One turn sends every row of this set to another row. A few are shown first. Where does it send the rows asked after them?
k_343: [ 10 -36  16  25   8  17  21 -21  25 -14   5  10   7 -30 -32 -13  19 -80
  -6 -16  21 -22  12  35  13  15  18 -22 -17 -25   7 -20 -18 -33  -4 -13
  -5 -16  25 -17  11 -11  29  20   0  -3  -9  27 -15   4  -7  -6  -3  11
 -36 -18  20 -53  12 -36   9]
k_877: [ -8 -30  47  32  46 -30  15  -4  13  31   8  29 -24  -9 -14 -26   7  -5
 -13   7  -3 -12 -20  -4   1  -3   9   5  17 -14  44   4  -6  24  13   3
  -9  -6  -4  -8  33   3  29  -5 -25 -14 -12  23  39  17  10 -21  24  25
 -35 -11  20 -40  -3 -19  -2]
k_329: [-10 -33   4  20  55 -23 -14 -20  15   0  28 -36 -18  -2 -25 -45  12  50
 -10   5   3 -34  28  26   4  -3   0  21  -5 -21 -47  -8 -11 -23  -6 -28
  -3  10  -8  25  36 -34  16  -5   2 -13  -7  45  -1 -20   4 -19   1  18
 -31  -6 -30 -29  11  -9   3]
k_139: [-10 -36  -2  15  45 -28  -5 -15  12   4  29 -37 -23   6 -19 -36  10  53
  -7  14  -1 -36  28  15   3 -13  14  18   5 -29 -52   3   1 -27 -14 -37
   0   1  -6  17  49 -40  16   4  18 -20 -14  32   1  -9  12 -31   6  29
 -22  -3 -21  -9   2 -19   3]
k_781: [-15 -33  10  32 -11  23  36 -14  45  -2   8 -16  25 -35 -15 -29  27 -65
 -20  15   3 -29  22  33  11  -3  18 -28  -9  -8  26  -5  -6 -31 -13 -10
 -12 -12  16 -12  43 -22  34   5  -4   6  -8  44  -5  -2   5 -17   7  14
 -30 -12  17 -34   0 -42   2]
k_327: [-10 -21  15   6  38  26  63  15  19   8 -11  47 -26  19 -18  -7  23  -8
  -3  26   4  -3  39  20  24   2  -7  20   7 -17 -25   6  -4   7  -9 -20
 -12  24   4  36  29   2  36  16 -22 -26 -14  23 -27   2   5  -5  11  23
 -16   0  16 -15  12  -8  18]
k_522: [ -5 -28 -14  26  71 -22  -8 -19   0 -32  20 -29 -36  15 -21 -31  11  32
 -15 -20  17 -23  35   3  -8  -1  19  18 -10 -20 -48   9   3 -24 -14 -38
   1 -11  -9   7  43 -23  13   6  -7  -7  -3  42  11 -16  12 -12   4  32
 -31  -1 -18 -20  -7 -24  -4]
k_113: [ 23 -41   5  13   8 -28 -57   4  15 -64 -22  20  32  -4 -13   1  26 -43
  -9 -15  16 -22   1  -2  12   2 -10 -12 -16 -24  -3  -8  -4 -16   9 -27
 -18   8 -16  33  17 -54  33  -1   1 -19  -1 -11  15  25 -10  -9   6  28
 -35  -8  21 -32   6 -21   2]
k_631: [-20 -28  -7  20 -26  45 -26  -5  30 -45  -1  -1  -6 -24 -15 -15  22  20
 -11   7   1 -32  61  23  22 -10  11   5   2 -41 -42   8  -6  -6   1  -1
  -4  15   0 -43  42 -39  27 -10 -25 -18  -3  -2  16   1  10 -25   5  17
 -32  -2  50  -9   4  -8 -24]
k_575: [  2 -32  16  20  -5 -34 -53  -1  47 -50 -12   0  37  -2  -2 -17  36 -37
 -12  21   7 -25  18   2  25 -10  -6 -17  -6  -9  13   5   8  -7  13 -17
 -23   7 -14  42  27 -71  34 -18  -3 -22  -6  10   0   8   4  -3  -5  26
 -29  -9  17 -22   4 -19   7]
k_641: [  7 -29  50  16  29 -22  10  -3  14  36   3  51 -28  -5 -15 -35  10   0
 -11   1   5 -21 -32   7   3  -4  21   8  19 -16  31   4   5  21   3 -10
  -9  -2 -26 -22  37  -7  24   0 -23 -12 -19  12  16   8   7 -16  10  18
 -27   0  28 -46   1 -22   5]
k_136: [ -3 -23  24  47  54   6 -35  22  48 -43 -25 -38   3  19 -33  -3  11   3
  31 -12  11 -10   8   4 -27 -15 -10  39 -22  -1   7  -9   4 -40 -17   2
  -8 -18  -7   2  46 -15   9  -5   7   5 -10   5  12  28  13 -24  -4   5
 -39  19  39 -18   6 -22  -9]
k_198: [ -9 -39  -3  17  -3  33 -26  -4  18 -40  14 -14 -12 -37 -35  -3  25  13
 -15  -6   9 -17  58  12  14  -5   5   6  16 -47 -35 -23  -5   1  22  -6
   8  11  16 -28  25 -42  27 -15 -25 -18   4 -18  27  12   9 -18   4   1
 -40  -5  51   0   9  -3 -27]
k_899: [  8 -22   4  22  -3 -38 -44   7  26 -67 -23  -2  19   4  -6  -1  20 -44
  -7  -5  11 -30  18 -23   4 -14  15 -34  -6  -9   0  16  11 -12   1 -15
 -18 -10  -5  33  34 -50  20  -7   4 -34  -7  -1  24  19  -7   3  10  24
 -41 -10  30  -5  -1 -28  -3]
k_490: [ -8 -34  34  35  30  -1 -37  23  57 -30 -27 -57   5  21 -15  -5  17  19
  33  18  -1  -2   1  14  -6  -7   0  49  -3 -16   9   1  -2 -55 -11 -15
 -12  -2  -4   7  45 -24  24   2   7  -1 -22   1  -6  23   5 -38   5  15
 -32  15  40 -18   7  -9   1]
k_310: [-15 -21  48  13  15 -17  13  -4  10  28   1  49 -30  13 -21 -35  17  -2
   4   4  -5 -23 -36  -7  -1  -6  22   7  30 -36  26  20 -10  -1 -11 -29
  -6  -3 -17 -13  31  -5  16   7 -32 -20 -22  15  17  20   2 -17  12  31
 -22  -4  27 -45   5 -24  16]
k_241: [-23 -19  -1  31  -1  38 -19 -26  35 -53 -11  -3  -1 -20  -8 -23  28   5
   6   7   5 -26  56  16  32 -14   2   9   3 -47 -54  11 -23 -21   8   3
  -4   2  20 -40  14 -33  13  -7 -17 -25   0   4  22  12  19 -10   0  34
 -33 -17  51 -18  13 -17 -12]
k_78: [ -5 -19  16  17  54  16  81  10  -2  13 -28  21  -3  -8 -22 -14  17  -1
 -18  11   4  -1  32  16   0  -4  -1  13  23   4 -18   5   0   3 -11  -9
   2  20  -3  31  40   5  27   1 -11 -23 -12   6  -9   9  12 -11  18  18
 -34  -6  20  14  11  -3   1]
k_461: [-33 -22  48  32  32 -25  15  -5   7  19   6  34 -20  12 -29 -22  16  -6
  -2  11 -14 -15 -21 -15  -1   1  10   4  22 -30  46  25 -16   7  -9 -15
  -5  -9  -1  -4  32   4  24  -1 -33 -20 -18  29  28  23  15 -28  16  42
 -30 -16  17 -36  -2 -17   7]
k_776: [ -2  -9  13   9  41  26  71  17  14  11 -19  35 -27   8 -22 -18  16 -10
 -10  11  10  -8  41  12   4 -11   2   6  15   1 -24   1   7  14 -12  -8
  -6  20  -1  34  38   5  22   4 -24 -27  -7  18 -15  -2   0  12  12   3
 -30   3  22  -5  14 -12   8]
k_543: [  8 -31 -10  18  67 -25 -20 -16  -9 -17  21 -10 -37  17 -34 -16  -4  35
  -5 -24  20 -33  31  14  -2   2  10  17 -17 -32 -59  -1   1 -17 -16 -31
   3  -5  -4   4  39 -23  17  12   9 -18  -8  30   1 -12   3 -24   3  23
 -33  -2 -20 -27  -1 -16  -6]
k_372: [ -1 -30  45  33  26   5 -36  35  71 -29   4 -33 -12  10 -31  -9  15  18
  33  10  -1 -22   9  16 -14 -16  -1  35 -22   4   2 -23  -1 -35   1  -1
 -14 -13  -3  21  40 -23  10  -3  17  -5 -22  10   3  22  10 -22 -13 -12
 -31  24  39 -16  21 -20   1]
k_646: [  5 -36  36  31  29   0 -45  35  54 -53 -10 -28 -31  28 -25  12  11   9
  32  -2  12  -6  12  10  -5   7  18  43 -24 -12   2  -4   5 -40  -4 -16
 -14 -15  -3   4  39 -15  24  16   5  -5 -27   2 -10  17   0 -26  -6   6
 -30  23  48 -23   7 -15   0]
k_655: [  5 -36  18  14 -19 -34 -46   6  20 -46 -19   7  50 -13 -20  -2  23 -19
 -12   7  -4 -39   1   2   7  -7   0 -25  -2 -12   1   6  -4 -20  -3 -23
 -14   8 -19  37  36 -61  24 -11  20 -34 -18 -13   8  25   0 -29   3  25
 -36 -12  19   2   8 -13  -1]
k_450: [ -6 -37  -6  24  -9  15  34  -5  12  -5   2 -21   6 -16 -30   5  15 -73
 -17  -3  10 -21  22   6  -8   1  31 -33   7 -32  22  -4   6 -34 -23 -24
   1 -20  27 -22  50 -15  38  18  -1  -5  -9  15   3  16  -8 -27  23  15
 -36 -10  25 -17 -13 -40  -8]
k_281: [ -5 -30  12  13  57  18  75  10  -3   2 -26  35 -11   6 -16   1  20  -6
  -9  17   3   7  29  16  17   8  -8  26  14 -19 -22   6 -12  -5  -7 -21
  -3  20   6  29  26  11  39  18 -11 -24 -12   7 -14  18   8 -21  22  39
 -24  -8  19  -2   8  -5  10]
k_859: [-23 -28  13  32  17  28 -23 -28  25 -47   9  -6   7 -32 -38 -10  36   3
  -2   1   7 -14  61  15  26  -6  -4  14  13 -43 -36 -10 -16  -8  23   1
  11   0  24 -30   8 -42  19 -18 -15 -22  -2  -6  12  17  35 -17 -18  23
 -36 -22  45   1  13  -3 -15]
k_467: [ -1 -44  23  13 -18   7  22 -15  16  17  13  -7  19 -30 -48   3  19 -60
  -4   8   6 -23   9  32  13  14  23 -22  11 -41  14 -19 -10 -37 -15 -25
   4  -8  28 -11  27 -27  38  18  16 -15 -24   6 -31  13  -4 -37   0   9
 -31 -20  17 -21   7 -22   5]

k_136 moves to k_490
k_113 moves to k_575
k_631 moves to k_198
Where do these go?
k_641 moves to k_877
k_781 moves to k_450
k_329 moves to k_522
k_776 moves to k_78

